(in the rows, 128 means zero)
The rows of Z fall into 3 groups, and each row is roughly a mix of its group's hidden directions; one row fits no group.
Z:
[[122 169  76 144 139 104  97 130 109 163 119  87 115]
 [141  89  74 136 120 124 138 163 125 130 101 115 182]
 [170 124 116 153 164 137 139  89 119 119  81 156  95]
 [113 130  87 118 157 128  87 111 113 172 109  77 124]
 [117 128 128 117 196 104 137 109 117 118 179  99 108]
 [ 45  91 143 130 141 155 109 123 132 119 132 138 129]
 [138 133 129 155 190 143 112 141  94 155  79 114 137]
 [149 147 168 109 106 117 124 118 179 114 155 112 179]
 [ 70 152 130 107 138  99  93 102 144 138 168 101 135]
 [ 74 130 121 193 112 121 106 142 105 152 132 154 123]
 [102 167 122 136 135 135 102 100 100 128  62 153 146]
 [108 133 117 123 146  91 139 110  79 139 152 158  71]
 [117 116  87 113 151 101  98 100 109 184 151 124 102]
 [140 134 133 192  88 132 106 146 140 160 121 130 172]
 [160  93 153 118 150 124 164 152 145 155 124 183 105]
 [158 140 134 171 151 104 104 139 129  65 143 140  99]
 [113 168 130 160 144 169 111 110 131 119 130 100  68]
 [190 110  95 137 125 134 134 106 129 122  70 151 125]
 [168 169  90 150 103  91 122 150 166 150 139 126 142]
 [149 139 142 170 119  83 126 110  86 176 134 156 122]
 [144 146  73 141 138 154 134 162 110 116  80 101 103]
 [124 120 111  77 154 132 157  94 134 149 175 127 168]
 [107 152  96 132 165 137 122 124  76 108  90 104  92]
 [101 155 104 105 140 168 151 115 110 159 181 126 101]
 [183  93  77 128 122 144 150 119 140  91 113 124 105]
 [175 125 112 173 131 136 101  90 139 124 121  83 157]
 [180 136 122  75 158 112 129  97 125 145 114  87 128]
 [153 120 127 166 177 138 142  99 159 141 139 182 117]
 [123 140 120 114  61 133 104 104 136  93 107 105 168]
 [138 101 144 152 196 145 142 162 142 154 162 123 127]
 [154  98 136 142 171  75 106 132 121  81 113 107 133]
 [151 117 111  92  77 105 159 117 129 105 128 154  80]
 [115 140 160 120 109  87 124 114 175 128 180 153 155]
 [ 84 128 113 147 148 111 153 169 104 159 158 104  89]
 [157  85 143 107 121  86 106 146  96 109  80 134 144]
 [127 160 127 120 108 115 157 140 103  85 175 152  83]
 [114 125 134 135 165 155 113 155  93 114 100  62 138]
 [157 128  82 122 135  91 132 149  87 158 129 102  86]
 [163 106 153 109 127 138 120 115 182 142 110 112 185]
 [127 122 107  77 177 136 142  95 104 134 174 113 131]
 [152  63 138 147 114 147 133 125 128 162 133 181 133]
 [171 130 111 118 114  95 142 113 111 154  88 176  94]
 [130 102  95 105  92 165 134 142 163  86 117 138 167]
 [176  93  92 117 130 117 113 139 116  90 106 138 176]
 [154 160 116 110 151 107  80 132 118  95 158 115  82]
 [ 97 141 103 103 104 185 148 123 115 183 128 117 123]
 [148 162 147 149 128 152  91 112 118  86 121 140  71]
 [ 89 138 111 118  93 169 159 134 138 190 129 124 139]
 [115 135 124 111 161 124 135 161  69 133  92 106  86]
 [118 117  90 126 106 144 161 138 162 161 135 129 191]
 [ 87 132 149 129 171 140 119 173  99 137 144  78 130]
 [106 106 175 130 183 161 141 168 125 120 140 103 124]
 [155 108 132 139  88 124 116 124 163 126 174  82 165]
 [171 110 103 100 118 170 164 154 124  91 132 141  97]
 [143 183 134 166 125  68 143 130  98 134 121 142 113]
 [105 119  73 125 183 152 146 164 118 119 139 139 102]
 [153 130 146 173 133 129 106  87 146 120 160  73 145]
 [102 101 133 140  99  86 157 180 132 167 121 137 152]
 [137 148 131  95 168 128 136  93 121 112 197 145 116]
 [145  88 108 113  94 124 120 155 112 136  70 130 169]
 [113 131 167 177 105  88 122 172 131 123 111 139  93]
 [116 134  98 134 162 112 153 128 128 133 182 148  69]
 [ 69 162 114  97 118 111 119 151  81 125 123 107 104]
 [ 92 147 109 149 192 148 135 115 127 122 128 175 105]
 [165 100 150 100 122  86 103 141  88  97 108 161 128]
 [102 131 146  94 170  99 148  98  87 113 128 137  85]
 [108  94  99 168 100 169  93 142 106 163 148 134 126]
 [ 94 119 111 135 191 163 129 175 116 126 139 102 133]
 [137 116 175  67 141 102 128  83 128 132 141 149 148]
 [137 142 105 120 127  84 150 126 110 131 168 173  77]
 [160 114 155 109 171  84 107 107 111  80 143 135 120]
 [126 121 134  82 169 113 157 104  90 109 121 139  79]
 [112 130 115  97  91 158 157 118 150 178 136 144 173]
 [126 141  72 155 160 174 126 117 137 115 136  81 121]
 [124 111 185 144 166 138 130 153 125 136 162  76 126]
 [141  69 107  86 138 137 123 112 160 156 158 157 118]
 [ 64 163 110 142 119 140 121 160 148  82 136 114 122]
 [140 155 123 156 125 120  92 125 137 165  99  78 174]
 [148 108 117 142 176 101 102 138  94  82 117  99 101]
 [121 142  97 151 173 156 115 118 122 135  75 170 150]
 [177 113 141 130  81 148 135 144 169 122 159 147 162]
 [168  91  97 114 127 129 124 134 191 159 124 148 149]
 [136 155 156 181 123 103 125 140 165  93 157 160 112]
 [157 119  54 148 133 144 113 130 149 139 113 138 170]
 [141 140 131 140 166  90 128 144  96 193 131 141  98]
 [168 114 120 144 159 102  96 140 100  67 118 125 109]
 [121 116 111  76 159 110 137 100 100 130 156 137  74]
 [ 61 158 111 134 137 138 101 140 130 125 171 105 157]
 [ 95 130 130 127 170  92 111 113 171 153  85 118 156]
 [152 122 147 128  82 116 128 121 137 136 200 163 135]
 [128 123  80  96 171 138 112 125 140 141  86  82 119]
 [160 150 137 130 167 124 111  94 136  73 171 144 113]
 [163 137 161 113 108 155 143 115  65 104 152 108 115]
 [113 129 162 122  62 127 133 146 135 165  91 159 136]
 [141 127 148 128 142 114 132  84 190 113 133 127 182]
 [133 162 183 167  99 107 118 120 128 133 132 116 179]
 [ 62 111 140 162 126 134 140 145 120 106 130 177 107]
 [158 135  89 147 177 134 121 113 137  75 164 115 133]
 [104  93 179 151 119 135 126 125 166 132 119 162 174]
 [138 148  48 155 139 123 110 104 136 145 132 154 140]
 [127 115 185 102 156 109 168 102 109 101 114 158 114]
 [181 102 140 111  81 106 140 127 119 114 128  80 105]
 [ 85 135 123 102 113 145 169 127 136 191 159 129 141]
 [121 148  95 126 107  98 127 115 152 163 155 193 133]
 [112 142 146 121  98 139 104 114 103  91  94  66 146]
 [ 67 141 141 126 186 147 138 155 114 129 145 145 107]
 [117 162  71 127 118 123 101 115  99 134  73 140 147]]

One row of each group comes first, with its name. Which group is each row after those in?
[155 151 143 133 121 131  98 114 133 152 109  68 180]	<84>
[ 90 145  82 135 145 154 116 132 150 132 123 182 167]	<95>
[164 117 111 104 117 162  90 118  90 105  76 124 120]	<11>

[149 127  84 164 138 132 128  91 173 127 173 155 133]	<95>
[164 169 121 157  95  94 126 148 174 136 139 131 161]	<84>
[107 163 141 130  77 183 129 122 136 163 110 143 104]	<11>
[ 88 165 176 116 132 116 148 128 140  67 129 122 134]	<84>
[180 116  85 136 113 115 125 122 147 162 103 171 154]	<95>
[148 119 135 107  74 132 144  88 142  74 107 140 106]	<95>
[178 108 181 137 142  98 145 129 119 167 130 125  95]	<95>
[137  97 111  68 128 179 120 124 146 108 155  99 127]	<84>
[150  87  99 113 156  98 137 124 140 112 126 114 193]	<11>
